In the rows, zero is written as 128.
One turn moves each row of this set onto another row. After a few examples, where does it send each row asked below?
zave: [102  83 145 104 140 155 111 109 117 158 102 152 158 134 160  92 127 126
 107 137 163 162 119 107  98 131 133 107  95 107]
gufa: [128 110 150 129 153 163 104 149 148 129 124 139 102 147 183 133 163 122
  96 135 164 178 146 127 141 146 147 119 115 128]
Voker: [142  97 145 135 150 117 113  98 121 128 137 111 157 127 145 132 127 132
 112 145 159 175 113 101 105 157 154 112 107 101]
Fara: [107 115 169 100 129 128 125 147  95 174  95 120 130 125 141  87 119 136
 133 147 122 128 117 147  95  87 159 160 155 148]
kurob: [141  92 153 147 148 145 137 129 114 122 135 137 144 154 162 138 137 132
  95 145 171 159 119 107 100 170 170 112 111 113]
mel: [174 131 112 124 126 108  92 108 127 140 116 108 157 135 155 145 125  99
 116 120 114 113 120 129 141  96 171 141 112 139]
Zipiv: [116 123 151 136 143 124 168 154 121 136 145 110 106 142 173 179 175 119
 128 126 123 164 165 107 109 112 128 135 120 158]
tazu: [128 100 173 115 152 161  85 149 135 160 126 141 104 143 174 113 144 140
 101 147 180 153 122 138 128 140 147 116 135 110]
ruv: [137 103 140 134  91 132 167 102 130 124 142  96 148 127 115 124 132 154
 160 113 140  85 143  98 112 135 134  86 108 147]
kug: [117  99 147 138  88 131 176 104 117 131 148 111 133 138 124 128 140 150
 156 117 140  91 144  84 114 136 115  83 115 157]
gol: [ 88 133 113 128 166 156 174 133 131 151 141 106  81 130 160 143 155 115
 114 137 159 128 132 113 145  93 140 108 130 172]
feni: [115 117 160 106 104 100  95 144 111 165 127 123 106 169 211 116 127 156
 155 108 119 127 123 114 127 126 102 139 141 140]
Mig: [102 114 157 118 117 124 176 132 108 147 122 146 192 120 136 132 170 120
 147 134 142 124 118 114 121 136 152 156 118 160]
Gekov: [127 154 184 140 122 148 146 152  96 136  99 144 110 163 165 138 139 127
 128 142 145  97 126  96 127 137 149 143 171 150]
kitag: [184 122 112 123 109 120 106  97 130 143 113 100 166 133 131 139 126 119
 129 122 124 100 119 130 141 110 172 120 113 145]
sikef: [102  74 146  89  93 121 150 128  86 117 129 113 111 137 193 109 104 140
 139  98 136 109 128 134 134 121 104 131 150 105]
Livom: [162 103 144 134  99 132 134 100 140 130 131  92 151 127 106 121 137 136
 153 117 128  70 140 103 117 118 155 105 106 134]
til: [144 129 113 132 138 107 106  99 112 148 118 108 170 135 132 118 127 137
 141 148 109 155 138  85 117  87 128 155 117 141]
Safem: [143 136 120 149 129 142 115 162 117 118 122  83  82 147 139 126 101 105
 163 141 137 101 131 151 129 144 125 137 141 139]
linil: [104  74 141 102 129 145  98 125 119 160 106 146 129 156 195 109 121 158
 111 130 163 155 111 104  93 113 122  99 115 108]
bati: [ 92  81 120 121  97 176 142 115 159 181 134 106 137 134 161 119 121 126
 142 136 119 120 142 156 130  73 129 157 123 150]
kofez: [ 88 119 120 123 167 139 167 129 127 157 156 120  96 131 174 143 164 127
  97 121 137 131 132  98 142  77 141 113 131 172]
bofo: [ 84  80 122 111  85 182 148 112 145 170 134 111 123 142 160 115 100 137
 142 120 125 118 135 154 130  78 123 150 133 137]
pid: [113  86 150  94 115  94 131 130  74 109 135 117 116 137 186 116 119 134
 138  87 137 109 126 115 131 117 101 125 148 105]
zefe: [106 132 120 145 152 169 141 156 125 131 143 102  69 136 144 137 129  88
 156 146 147 105 118 139 133 118 138 117 112 174]
povit: [ 80  73 132 106  84 166 151 125 131 142 154 122 124 156 167 105  96 135
 144 112 124 103 123 145 126  97 113 149 150 113]
Lag: [133 138 122 147 137 164 127 160 125 119 125  80  77 141 144 136 112 101
 161 144 149 101 123 151 141 136 124 129 127 157]

mel turns into kofez
til turns into Zipiv
Now these:
Lag turns into bofo
Voker turns into gufa
zave turns into kurob
Safem turns into bati
sikef turns into kitag
Livom turns into zefe
Fara turns into Mig

One turn moves each row of this set onto another row. After a few examples, where does it send each row asked below?
Geki: [115  93 107  75 170  90 119 149 176 125 133 167 152]
gotov: [107 170  96 118 122  73 146 118 133 165 161 145 137]
nutom: [ 88  94  92  88 183  75 119 118 132 150 129 171 163]
rit: [123 176 110 147 137  83 147 141 130 155 167 155 114]
bevod: [134 166 107 108 119  93 161 138 147 155 148 150 112]
kinis: [133 109 129 118 216  94 135 163 163 132 129 177 124]
Bar: [140 121 105 148 202 107 109 133 181 121 149 191 121]
Rufi: [121 168 102 109 127  78 149 113 131 157 156 131 134]
sovem: [ 90 109  74 125 195  78 123 147 158 160 135 208 151]
nibar: [ 89 113  72 137 183  82 113 134 164 149 138 215 147]
rasem: [130 167 107 102 134  88 170 119 136 168 144 144 121]
toki: [126 170 101 133 127 102 153 133 136 163 176 173 115]
kisog: [122 171  99 127 142  97 162 114 125 176 172 167 123]
fimiv: [ 94 111  72 149 184  80 103 139 151 151 138 206 138]
rog: [124 167  96 106 123  93 157 108 148 170 163 151 128]
Defuf: [143 118 110 151 198 101 100 139 178 124 141 176 113]
Nagil: [130 106 139 118 196  87 117 155 173 124 124 160 117]
dige: [137 100 130  90 198  95 116 116 159 124 131 140 137]
Mife: [137 175 116 138 142  88 150 135 128 147 160 141 112]
nid: [132 116  98 142 195 104 108 154 188 130 154 196 125]
vuba: [136 171 116 122 128  86 146 135 138 141 158 133 116]
muso: [149 170 104 121 134 105 160 127 134 151 157 151 109]
kuze: [118 177  97 147 137  84 142 123 128 163 173 157 124]
Dafe: [105 108  62 109 188  93 113  94 148 144 141 190 164]
tavu: [ 94  97  94  80 186  78 133 121 141 141 120 177 163]
bezo: [126 168 115 109 128  77 153 130 132 150 149 129 125]
mog: [117  96 106  75 165  95 113 125 174 116 135 165 154]
Niro: [111 105  58 102 180  95 107 109 165 145 148 187 165]
Pebep: [131 169 111 129 138  98 166 144 125 160 158 165 108]
solu: [108 174  96 133 137  75 149 119 122 171 164 154 132]
Nef: [144 105 127  92 204 104 128 119 159 115 130 154 137]
digos: [128 110 137 119 199  93 128 161 175 119 128 179 120]
Navon: [101 105  62 121 185  89 101 101 137 149 145 186 158]
Sapib: [108  91 108  78 163  87 103 120 166 128 139 156 155]
vonif: [116 122  92 153 223  91 128 129 148 148 133 203 131]
los: [111  97  89  77 201  85 135 118 139 147 124 167 164]
saku: [107 166 103 114 127  85 163 124 139 180 163 166 127]
zamo: [128 120  80 146 226  99 123 122 151 153 145 196 138]
silek: [154 105 112  94 202 112 119 125 170 117 142 155 139]
lep: [123 120  94 161 217  89 115 135 145 147 131 191 121]

Niro turns into nid
fimiv turns into Nagil
Bar turns into mog
Now these:
solu turns into Mife
rog turns into toki

One turn moves each row of this set onto another row. After a few examples, where does it send each row asked below?
mev: [183 161 163 116 101 130 183 128 123 138 154 114]
kar: [161  87 120 146 146  84 173 139 151 106 120 129]
leg: [123 137 172 131 116 141 157 156 141 139 136  82]
Faf: [153  95 121 145 152  80 172 121 142 101 114 126]
fus: [161  85 121 142 148  74 174 127 142 109 130 116]
kek: [146 164 139  85 102 123 170 116 156  95 160 112]
Zogol: [149 146 121  93 157 126 166 114 184 131 181 101]
dib: [162 170 160 103 128 108 188 143 136 160 142 110]
Geke: [116 160 141  82 122 112 165 139 170 114 149  97]
lel: [160  84 121 148 143  81 170 141 153 112 123 128]
petas: [130 120 180 147 117 153 144 122 162 129 144  86]
Vod: [142 123 159 152 114 161 141 119 183 130 157 105]
Lilu: [140 134 164 129  91 156 154 138 141 106 149  94]
puvi: [186 159 172 125 130 119 183 114 151 165 147 124]
mene: [141 161 135 108 130 124 157  80 188 116 161 122]
Nedi: [160  84 122 152 144  86 174 139 152 105 123 123]
vuseb: [123 131 151 139 156 161 144 111 156 128 149  82]
geto: [149  95 120 146 150  80 169 123 146 102 111 130]
gane: [184 147 159 138 127 126 171  96 152 166 170 112]
pab: [179 159 148 110 117 133 200 114 142 156 140 136]
lipu: [163  90 121 147 149  74 180 123 140 110 128 118]
fike: [131 118 165 143 105 163 165 116 132 132 141  87]
kikuf: [153  96 118 144 151  80 175 123 149  96 115 128]
dof: [135 152 142  87 125 113 163 104 195 110 166 110]
Feg: [129 135 125  84 105 131 175 114 180 106 168 107]
noga: [157  88 121 143 148  70 172 121 140 113 128 117]
kime: [178 154 149 133 161 150 174 129 157 164 146 123]

kime turns into vuseb
dof turns into puvi
gane turns into Vod
Now these:
kar turns into Faf
kek turns into mev
dib turns into leg
noga turns into lel
fike turns into Feg
lipu turns into Nedi

One turn moves each row of this set onto another row. After a few examples, where does it send each row asked below?
motem: [142 138 158 132 142 126  98 117 136 122  97 144 104  74 126 131 110 144
 134 130 171 129 121 106 129 145 126 128 111  82]
ridil: [151 116 156 131 153 131 104 120 141 131 105 155 108  73 130 125 110 153
 121 136 166 148 124 117 137 132 111 140 116  83]
sovid: [131 153 137 138  99 126 125 171 112 132 109 109 122 126 116 137  83 115
 154 103 120 136 154 144 118 161 146  98 148 160]
zeva: [141 142 140 126  82 134 110 160 110 144 104 116 126 133 137 148  94  99
 169 131 120 151 147 149 121 157 135  94 140 144]
rur: [147  91 170 158 123 103 175  96 108 140 121 174 121 129 155 108 134 157
 121 124 111 106 141 132 156 141 117 134  99 131]
ves: [122 159 139 128 105 159 117 104 135 128 175 133 146 169 139 137 145 146
 120 108 113 178 105 137 134 128 115 111 136  98]
Mide: [127 158 140 142 102 134 101  98 133 125 170 128 143 158 141 156 140 143
 119  94 118 170 104 142 125 141 112  98 135 106]
tar: [158  91 107 128 159 139 147 142 118 127 156 158 165 120  91 151 163 135
 151 142 132 114 106 131 131 118 128 140 107 158]
pasud: [116 113  75 120 154 157 142 146 124 132 129 130 114 178 137  89 131 124
 104 102 143 106 132  93 140 124 151 131 131 116]
madi: [120 147 104 120 154 170 127 145 131 127 108 109 113 190 129  93 141 122
 115 120 143 119 132 102 144 130 140 161 115 130]
san: [150 118 169 131 149 128 103 124 122 136  90 133 101  84 126 135 115 142
 138 131 160 142 147 102 105 146 126 124 112  86]
geb: [123  64 157 159 137 104 151 126 103 155 151 167 134 126 156 107 133 149
 119 130  94 118 130 142 168 141 121 143 136 125]
Vez: [142 124 155 132 134 117  95 116 117 147  97 133 114  67 120 125 104 155
 123 132 152 147 122  93 125 148 117 130 113  92]
Dud: [125  71 167 157 104  95 175 123 117 149 125 171 114 138 149 110 122 159
 120 122 112 133 124 124 155 150 121 138 109 147]
Busep: [125 167 135 141 104 157 109 106 142 136 174 132 146 178 147 140 135 138
 113 121 131 154  99 127 148 148 124 116 155 104]
Fel: [149 140 140 133  89 129 110 159 130 153 105 106 136 136 110 143  91 104
 164  92 136 134 154 132 131 145 124  84 114 156]
bolon: [128 131  81 129 162 155 132 154 132 139 145 109 121 165 153  92 135 111
 100 111 135 100 113  89 122 120 128 142 130 130]
biv: [167  91 107 150 155 133 137 143 123 136 151 153 170 118 102 164 149 138
 136 124 136 116 104 139 103 119 123 137  94 163]
tak: [124 123  98 122 164 150 136 146 119 142 140 127 116 181 152  75 139 109
 101 109 132  90 128  99 132 130 148 132 128 126]
Gubip: [139  74 167 158 104 105 177 109 106 148 119 161 115 141 151 111 109 144
 124 143 106 115 133 132 162 139 115 129 107 141]
kivug: [124  71 166 167 109 112 150 111 108 136 142 167 106 118 150 119 135 158
 102 132  99 114 128 145 160 127 119 114 124 141]
lalo: [123 127  98 112 166 135 121 145 135 124 123 119 120 187 143  79 131 128
 109 119 152 111 117 119 125 119 143 165 135 115]
tik: [111 170 145 143 118 162 117 103 141 129 153 122 153 180 132 145 145 150
 126 103 114 154 102 133 124 151 118 105 141 104]
mukez: [151 100 104 138 149 132 155 142 109 124 150 150 175 112 106 139 150 136
 140 125 116 113  94 143 123 111 113 133  81 163]
Sosif: [141 129 141 133  89 115 118 134 108 138 103 111 130 122 115 137  86 111
 154 110 128 120 138 117 110 157 115  65 132 167]
Gir: [155 108 108 139 148 154 127 138 130 123 150 157 165 130  97 154 153 130
 149 123 144 107 102 135 102 104 132 143  87 160]
ror: [133 146 135 135  92 127 117 176 108 136  99  91 129 132 142 132 100 103
 156 114 125 137 158 137 125 159 126 101 141 156]

Gir turns into ridil
pasud turns into Dud
rur turns into zeva
Now these:
ves turns into biv
san turns into Busep
Sosif turns into madi
tar turns into Vez
tak turns into Gubip
kivug turns into Fel

